128 stands for zero in the data rows.
Each row of this table is followed by its label. One hidden rule gives the labels. It looks at one to three of the table's principal directions, none of them among the few with the most spread.
[145 122 124 134 109 138 121 133 119 135 164 147 128 156 142 115 138 111
 129 115  82  98 123 164 123 133 130 134 136  93 107 133 163 117 142 108
 140 132 115 120 128 142 117  75 113 151 108 161] z932
[ 72  93 142 130 151 119 141 142 111 132  96  78  80 115 110 154 144 137
 140 168 155 167 146 111 120 141 114 103 108 157 121 126 158 145 116 138
 106 139 161 122 129 145 143 161 116  98 122 108] z941
[141 143  85 112 127 127  89 145 144 128 138 177 144 140 117 127 124 136
 126 101  92  89 140 127 131 108 158 156 149 119  96 115  74 147 107 129
 135 134 110 128 147 135 140 125 130 104 108 122] z658
[101 121 182 173 191 131 147 125  98 107 109  66  86 116 117 153 140 139
  69 189 190 179 108 159 102 140  58 102  87 106  96 168 198 133 139 190
 107 131 140 168  82 126 150 131  76 118 161 120] z928
[134 149 119 121 150 122  92 164 137 133  99 121 165  98 100 128 107 145
 114 124 130 136 104 149 152  96 134 132 137 139 138 115 104 113 117 125
 149 129  77 157  99 100 135 148 164 119 119 138] z753
[103 121 146 123 162 107 143 123 111 147 100  64 101 105  96 124 132 135
 103 181 181 153 122 120 104 133 109  96 100 156 103 148 140 131 132 180
 103 142 143 146  92  98 167 174 114 109 144 121] z932
[125 136 108 129 138 116 114 170 134 117 134 147 168 119 111 132 127 129
 136 105  93 107 108 157 140  91 124 148 147 114 123 105 121  96 127 113
 153 114  78 143 145 154 118 111 146 142 119 143] z928
[130  73 104 154 176  79 124 215 141 141 149 183 159  83 144  73 144  87
 163 103  77  68 178 183 132  80  75 163 128 155  99  31  84  52 106 136
 100 140  34 129 164 166 127  76 146 208  96 141] z753
[197 132  92 103 114 115 145 121 136 214 115 183 161 161  76 107  75 128
 157 120 145  85 118  76 138  92 221 111 130 166 108 108  46 139 167 133
  71 169 145 121 141  58 156 177  96  81 123  89] z941
[148 187  88 104 108  99 132 115 140 184 110 127 165 135  85 144  79 135
 163 140 122 120 110  91 117  98 172  88 155 139 139 149  93 124 161 104
  99 131 141 120 137  97 129 145 118  67 122 123] z755
[138 175 132 136  98 142 123  80 132 136 141 120 115 196 118 148 106 135
 103 148 152 146 126 108 154 155 158  97 123  93 162 198 150 162 151 111
 133 137 144 107 105 108 122 142  93 102 118 129] z928
[102 121 135 148 121 140 122  99 127  99 158 145  98 163 182 135 152 111
 108 122 119 128 152 132 134 158 102 113 134  96 138 135 174 132 104 120
 139 139 133 100 133 160 104  72 115 148 107 154] z941
[223 154 147  96 119 165 151 181 128 157 106 135 182 117  80 128  78 163
 185  90 118 151  60 116 155  93 199 161 109 155 146 144 124 127 200  73
 141 101 134 150 103  73  88 193 141 100 149 113] z755
[ 88  69 121 132 147 130 112 186 117 126 107 130 121  91 119 134 155 134
 159 116 106 130 140 151 137  97 116 153 136 149 110  47 121 109 102 119
 137 130 112 131 161 160 137 123 155 133 119 117] z755
[173 111 119 113 112 108 123 175 138 141 135 152 176 107 119  98 132  90
 185 110  69  91 157 154 102 125 136 171 142 136 105  95  79 124 124 111
 123 129  76 131 164 143 132 111 136 170 127 127] z941
[ 82 143 147 162 204 114  88  67 124 117  81  88  72  87 148 141 131 134
  30 203 250 173 163  99 108 148  64  64 116 139  97 137  96 163  64 235
  80 173 141 150  88  80 184 146  98  67 163 101] z755
[110 113 221 158 191 167 136  67  94 101  78  40  85  74 140 142 143 150
  36 187 233 213  73 142 111 167  77  91  81 120 138 143 191 143 142 183
 159 123 172 158  38  73 159 152 116 113 211  98] z941
[121 161 142 133 122 135 158  86 120 122 113 122  98 148 127 174 118 147
 146 143 134 162 116  84 107 140 133 107 116 117 127 168 156 160 162 116
 110 115 205 102 141 140 112 128  83  77 152  87] z928
[ 93  67  81 131 133 104 146 140 121 199 133 149 117 142 110 120 136 110
 162 139 122  84 166 126  95  88 131 104 151 146  94  44 101 100 127 149
  66 167 151 114 177 134 172 102 102 106 108 120] z658
[124 107 112 126 101 131 144 114 126 136 161 164 112 184 137 134 143 116
 135 113 125 112 152 124 135 143 137 135 124 119 125 120 115 137 118 130
 125 140 140  99 163 140 128 122 103 141 111 121] z928
[136 206 125 124 105 123 175  62 113 173 119  76 113 174  92 162  82 161
 129 175 168 159  73  64 100 115 165  63 127 102 134 231 185 145 216 122
  86 121 209 118 110  92 124 154  67  36 144 121] z753
[ 96  90 178 172 133 150  95  84 124  77 141 104  84 115 193 110 170  99
  50 152 193 154 171 167 156 191  54 120 114 118 163 118 137 129  58 174
 151 141  98 139  96 120 139 108 149 201 146 148] z658
[114 100 143 143 154 111  84 185 121  78 146 135 141  86 139 127 160 100
 138 119  91 119 139 175 138 139  87 166 121 113 107 114 126 112 112 103
 166  98  65 133 168 195 108 101 141 161 130 128] z753
[131  92 167  84 122 146 178 102 117 123  57  73  91  91 113 152 123 154
 159 156 197 193 139  38  72 177 163 136  94 202 116 157 105 221 116 168
  73 131 244 149 135  98 162 232 125  64 176  52] z755
[119 117  86  92  97 150 117 134 137 158 118 149 104 169 116 129 121 146
 173 109  88 101 160  71 123 113 206 122 159 146 104 115 134 170 117 107
  92 168 185 107 139 130 136 136 130  72  81 140] z932
[140 126 164 128 154 110 144 189 111 108 117  79 141  44 109 105 155 127
 151 134  96 143 105 196 104 117  60 167  96 149  97 113 140  78 143 140
 158  82  88 156 109 142 124 129 160 198 168 134] z928
[128 230 145 144 168 121 128 154 118 154  82  36 132  98  67 111  85 183
 101 171 159 175  51 127 192  56 129  50 119 138 148 177 218  58 183 122
 140 133  81 150  11  67 101 164 157 117 122 200] z755
[162 128  74 121 126 105 144 210 133 166 141 182 172  90 129  98 122 129
 186  79  42  83 110 175 139  60 130 157 153 148 109  49  95  52 129  87
 139 116  55 120 158 139  94  82 164 166  89 160] z941
[144 130 140 128 134 119 102 160 124 109 133 138 131 123 110 157 130 112
 162 135 103 143 144 130 134 163 140 149 108 116 115 158 104 169 141  80
 147 103 114 107 173 175 107 144  95  97 135  82] z755
[113 152  94 108 114 120 127 130 134 172  97 110 144 142  75 145  95 151
 148 140 130 128 117  97 128  93 174  97 153 141 136 129 122 133 144 119
 102 143 153 136 124 109 153 156 136  74 111 130] z928
[139 156  99 112 114 108 131 128 142 119 138 167 152 130 128 134 119 133
 141 100  95 103 114 118 127 113 142 149 140 129 125 135  91 123 128 116
 139 108 121 121 155 142 113 125 136 127 119 118] z753
[110 117 124 116 133 145 127 134 130  98 127 136 107 105 154 114 162 136
 137 102  84 119 149 130 107 128 114 152 135 130  98  88 143 131 100 134
 147 125 149 113 130 161 129  94 155 150 132 138] z753
[ 86  29 184 139 215 124 151 222  96 113  96  65  97  45  95 113 178 134
 143 152 157 157 126 175 112 103  60 164  72 184  80  57 157  86 126 179
 124 116 115 169 110 144 153 180 140 169 168 107] z753
[144 130  95 121 105 119 144 126 131 155 160 168 131 158 130 123 129 125
 140 109  98  98 133 142 118 121 137 145 129 118 116 120  99 121 139 123
 127 123 128 106 152 128 131 111 110 136 111 122] z932
[120 110  84 122  87 112 142 120 135 150 145 168 154 150 136 138 120 113
 164 105  89  82 133 119  99 104 148 137 173 117 127 101 105 119 131 113
  98 128 146 127 191 154 133  88 124 118 108 128] z658
[137 117 162 139  77 165 109  12 144 127 165 141  79 226 184 131 133  79
  87 155 174 139 207  96 139 246 149  90 118  96 192 183 130 212 103 121
 123 172 180  72 103 101 137 120  78 137 124 117] z658
[158 108 103 117  58 171 194 135  94 228 132 147  94 211  83 138 106 157
 229 113  81 125 106  83 153  91 240  92 129 130 119 101 191 130 221  43
  92 155 221  60 163 120 105 124  80  73  96 118] z928
[151 209 127 144  96 117 142  79 116 158 141 102 138 156 119 125  95 136
  90 153 152 139  68 138 158 119 128  64 132  99 156 193 171  88 171 120
 138 126 110 126  84  80 108 108 119 135 123 175] z755
[153  96 115 127 136 101  69 181 146  93 148 178 200  57 149  95 152  83
 110  87  71  76 142 231 118 136  74 204 146 124 114  61  34  95  66 137
 183 100  16 169 154 153 148  78 189 219 133 135] z658
[255 192 134 125  79 205 177 125 112 172 170 190 130 234 110 120  74 186
 134  71  60 113  25 135 171  99 238 155  98  69 120 209 213 140 255  53
 157 116 172 106  62  73  68 115  72 110 101 143] z941
[120  65 106  95  89 107 151 106 135 167 131 126 134 146 130 142 124  87
 193 148 137 108 184  69  53 166 171 133 152 147 130 129  78 188 129 119
  60 141 190 115 213 146 161 154  93  68 128  81] z941
[117  83 129 120  70 177 122 110 124 132 153 150 100 195 157 159 145 111
 186 109  81 131 173 109 116 173 173 138 150  94 149 122 170 186 135  57
 129 138 197  79 177 173 109  90 101  96 106 119] z753
[142  56 137 122 154 128 142 244 129 111 105 143 180  49 127  93 153 124
 181  75  76 125 134 198 127  88  88 211 120 174 118  17 106  76  95 125
 148 112  54 166 147 152 127 116 204 221 124 134] z928
[100 126 164 156 235 110  83 188 115  76  97  81 134  49  83 107 139 160
  21 152 223 155  78 178 187  90  61 137  77 155 100 125 113  78  99 218
 163 115  35 211  61 100 160 203 171 158 161 133] z928
[124 195  86 102  87 131 158  44 138 202  99 122 106 207  89 165  65 167
 152 155 169 137 119   3 120 102 224  45 154 138 149 185 136 175 182 118
  50 167 248  93 124  73 140 172  80   0 113 107] z928
[109 112 124 100 126 113 108 119 151 126 107 105 139 115 119 131 116 111
 161 146 141 119 170  67  97 142 159 126 152 156 144 143  99 169 119 126
  88 138 160 137 146 136 146 172 135  83 133 111] z753
[180  18 240 158 176 169 148 187 106  69 116 118  91  48 173  88 175  99
 118 126 169 173 144 185 164 202  77 194  45 187 131  87 121 136  86 148
 158 116  81 159  92 119 102 178 144 239 179  93] z941
[109 129 103  79 120 107 114  77 146 177  83  61 153 127  70 144  84 135
  84 188 234 155 148  74  80 168 174  94 133 161 162 181  47 207 109 182
  83 148 172 172 112  60 228 238 135  30 138  88] z941
[ 91 111  95 108 124 104 112 118 146 158 120 117 151 125 121 141 117 115
 150 140 136 115 153 105  95 115 139 116 164 137 154 107  94 131 122 121
 105 135 140 126 155 126 154 137 136  83 117 120] z941
[ 59  81 155 133 159 138  95 155 126  71  90  86 100  65 158 136 176 124
 132 136 129 168 182 143 104 150  62 146 132 148 117  78 149 145  53 153
 134 132 132 143 133 174 146 108 176 149 137 131] z928
[135 119 168 164 107 180 161 119 102 103 167 144  62 208 163 142 148 135
 151 116 108 145 130 111 158 142 135 125 104  84 119 167 244 141 172  90
 120 135 180  85 134 167  66  89  69 138 116 144] z928
[108  91 150 149 157 154 152 163 112  97 105 134 100 106 140 139 152 158
 129 108 118 153 112 146 138 104 103 157 110 137 109  82 167 117 114 140
 138 124 138 139 124 151 117 116 138 151 132 116] z658
[135 127  77 122 133 115 132 129 139 196 107 162 131 136 105 114  96 138
 145 129 139  95 139  84 141  76 181  89 157 164 115  76  78 116 122 139
  72 175 135 121 134  87 148 143 121  80 103 126] z753
[148 110 183 144 167 144 139 175 102  84 134  89 127  72 118 116 168 135
 106 131  99 146  95 221  89 138  57 196  81 101  78 131 163 114 150 156
 180  78 100 167  95 151 141 114 126 191 182 118] z928
[110 111 175 123 122 159 102 112 125  63 116 101  78 127 157 135 155 136
 101 134 149 166 149 109 148 192 126 149 101 138 139 174 153 188  87 135
 154 127 151 130 100 138 120 165 145 142 131 119] z932
[180 147 147  93  72 164 106  89 158  88 125 143 149 132 154 119 113 116
 121  99 146 140 149  91 159 202 177 148 133 152 187 168  75 191  82 108
 157 121 136 137 113 101 109 177 175 148 141 126] z928
[176 186 116 139 149  88 155 148 128 111 181 152 152 140 107 119 122 133
  82 125 107 101  88 188 113 124  87 174  83  88  88 205 101 105 167 158
 154  76  68 145 120 139 124 130  85 166 134 118] z932
Which label does each new row get?
[ 99  71 154 148  94 162 146  51 123  86 172 162  47 205 215 145 173  98
 125 127 149 138 210  79 102 214 116 141 111  94 131 153 156 207 101 136
  99 147 215  67 187 178 120  92  67 126 125  89]: z753
[161 134 122 137 101  93 142 122 128 106 187 158 169 111 154  96 146  88
 124 107  84  71 106 177 107 134  96 171 133  94 117 139  98  82 150 122
 159  80  73 130 173 164 112  80 127 203 149 135]: z755
[111 158 167 119 126 142 140  48 123 129  62  58  83 114 127 154  99 154
 101 185 228 203 116  30 139 172 167  52 115 168 173 189 146 188 125 140
 100 149 208 123  82  74 132 205 125  51 157  98]: z941
[103 160 133 130 172  90  94 141 134 108 100  82 169  60  99 126 120 130
  73 153 186 142  88 154 154 103  83 103 135 151 148 125  92  76  97 169
 159 113  50 182  91  97 141 168 179 144 154 151]: z755
[ 99 134 120 129 144 123  96 164 119 116 117 113 114 111 108 127 142 142
 111 131 104 130 121 159 155 117 116 119 126 133 104 120 152 112 104 129
 152 133  99 138 103 145 132 119 156 140 102 158]: z753
[138 131 116 108 143  75 126 158 140 125 133 116 172  82 100 101 121 115
 116 132 142  99 110 145 122 117 112 153 119 162 125 143  64  95 124 158
 132 101  68 169 128 116 144 179 158 161 136 128]: z941
[ 83 104 117 146 170 115 118 140 127 114 100 137 113  99 134 138 144 141
  99 132 153 136 150 139 117 105  80 135 127 144  99  77 102 123  78 186
 106 144 124 148 138 136 165 117 138 128 128 108]: z928
[174 158 109 100  86 130 164 109 134 149 184 152 153 193 109 135 114 120
 165 108  92  94 111 112  95 132 171 151 128  91 125 185 126 141 200  95
 131  97 163 105 159 137 110 137  79 106 139 119]: z755
[171  76 151 182 205 146 122 202 104 116 166 188 118 107 157  79 170 111
  87 102  85  97 127 240 141 107  65 174  87  93  45  48 148  78 121 156
 160 142  38 131 107 147 125  45  98 211 128 142]: z753
[125 176  92 111  81 122 147  97 135 147 140 151 123 182 120 164 113 138
 177 118  89 122 133  85 111 121 161 115 149 110 130 160 132 149 155  91
 111 121 184  86 169 148 107 112  97  82 113 117]: z928
[168 178 102  94  91 142 154 128 132 176 105 120 156 153  82 123  81 166
 163 113 110 123  83  82 136  83 211 110 148 140 136 151 144 130 179  99
 112 136 160 131 104  84 122 159 141  86 114 146]: z928
[120 101 113 118  65 156 163 129 140 137 147 169  93 176 181 125 145 112
 230  85  59 120 201  86 135 140 151 128 152 147 157  85 166 135 113  63
  97 150 185  58 174 170  73  78 137 156  84 151]: z658
[112 145 101 119 126 125 137 138 128 161 121 123 139 153  94 145 114 146
 146 127 117 123 113 124 121  85 141 111 146 124 124 118 145 111 148 126
 115 138 142 130 124 118 137 127 123 100 113 143]: z928
[ 77 105 104 121 144 129  71 122 148 129  87 136 113 112 151 126 136 127
 116 130 143 132 185  99 145 125 136 105 164 159 141  63  92 150  45 143
 118 183 116 115 121 115 155 124 170 106  94 135]: z932
[125 143 124 127 139 107 120 126 121 155 115  91 153  98  99 129 118 121
 114 159 144 135 109 155 103 122 110 104 134 121 123 129 118 111 142 140
 130 122 112 148 118 111 158 125 130 113 147 131]: z755
[125 168 176 159 156 161 114  98 109  97 116  95  89 145 120 147 126 157
  49 155 176 181  82 144 184 153 118  90  90 100 142 181 191 139 138 137
 176 128 126 131  50 103 115 144 112 125 144 135]: z755
[180 174 117  88  57 152 118  87 150 124 148 164 156 185 128 144 100 119
 165  95  92 115 124  76 142 168 216 131 152 110 165 185 110 183 148  58
 152 118 162  96 148 128  91 143 123  97 124 124]: z658
[100 184 161 191  98 135 105  65 130  60 164 152  94 188 201 156 124 109
  79 128 149 164 124 120 238 181  99  62 125  80 219 200 209 110 112  66
 171 124  97  79 120 168  33  67 124 173  90 171]: z932
[111 255 158 130 145 114  84  70 123  70  78   1 129  71  99 166 105 166
  39 205 185 220  70 124 128 163  77  48 130  89 137 255 177 151 116 155
 182  92 103 164  37 104 121 149 149  79 176 172]: z658
[ 67  75 160 147 145 138 122 129 109 114  98  93  92  95 147 155 154 128
 121 149 172 179 132 142 149 143  85 106 120 155 160  82 151 114  92 130
 141 131 138 128 126 131 126 134 151 136 136 119]: z941
[159 152 127 131 149 115 116 175 121 111 146 132 164  95 114 114 138 124
 117 115  76 106  93 199 109 109  94 164 125  98  81 132 130  96 139 133
 166  99  64 157 118 146 125  92 132 165 139 151]: z658
[ 54 213 137 171 103 105  96   0 136 117  95  89  83 162 175 197  96 115
  78 202 238 201 154  50 169 175  89   0 164 117 217 202 156 148  80 132
  85 166 167  97 122 103  99 105 107  63 120 145]: z928
[ 98 154 132 117 134 113  90 116 136 109  99  79 141  88 126 150 121 128
 107 156 172 163 124 117 132 143 112 104 146 139 162 153 108 138  95 132
 144 118 106 149 118 115 131 161 161  98 139 135]: z941
[151 195  89 122  97  94 154  91 135 196 145 117 161 175  98 136  70 126
 138 156 146 106  91  94 117  93 165  68 159 111 154 195 134 102 192 113
  81 134 134 129 125  84 119 135  90  75 110 156]: z941
[122  24 142 115 148 124 172 160 104 148 120 115  78 111 102 121 162 114
 182 154 120 110 174 102  55 152 149 167  92 163  48 100 111 181 145 157
  66 135 201 126 183 170 177 171  71  99 154  54]: z755
[ 91 135 127 140 155 151 100 140 118  93 123 133  86 132 131 147 150 162
  98 118 113 136 116 135 151 110 118 132 124 110  95 122 168 133 110 136
 154 129 139 125 110 152 121 113 129 111 117 137]: z753
[124 109 151 151 128 141 121 132 120  90 159 142 124 137 165 129 157 107
 114 114 101 128 131 175 131 154  90 150 122  89 130 124 164 119 119 113
 166 115 101 118 136 166 107  74 123 176 128 142]: z753
[113 161 128 144 147 129 106 142 113 141 103 106 142 117  96 153 108 150
 119 142 157 158  81 131 168  85 129  86 138 119 137 122 153  96 148 112
 141 128 106 138 119 111 115 132 133  88 134 141]: z928
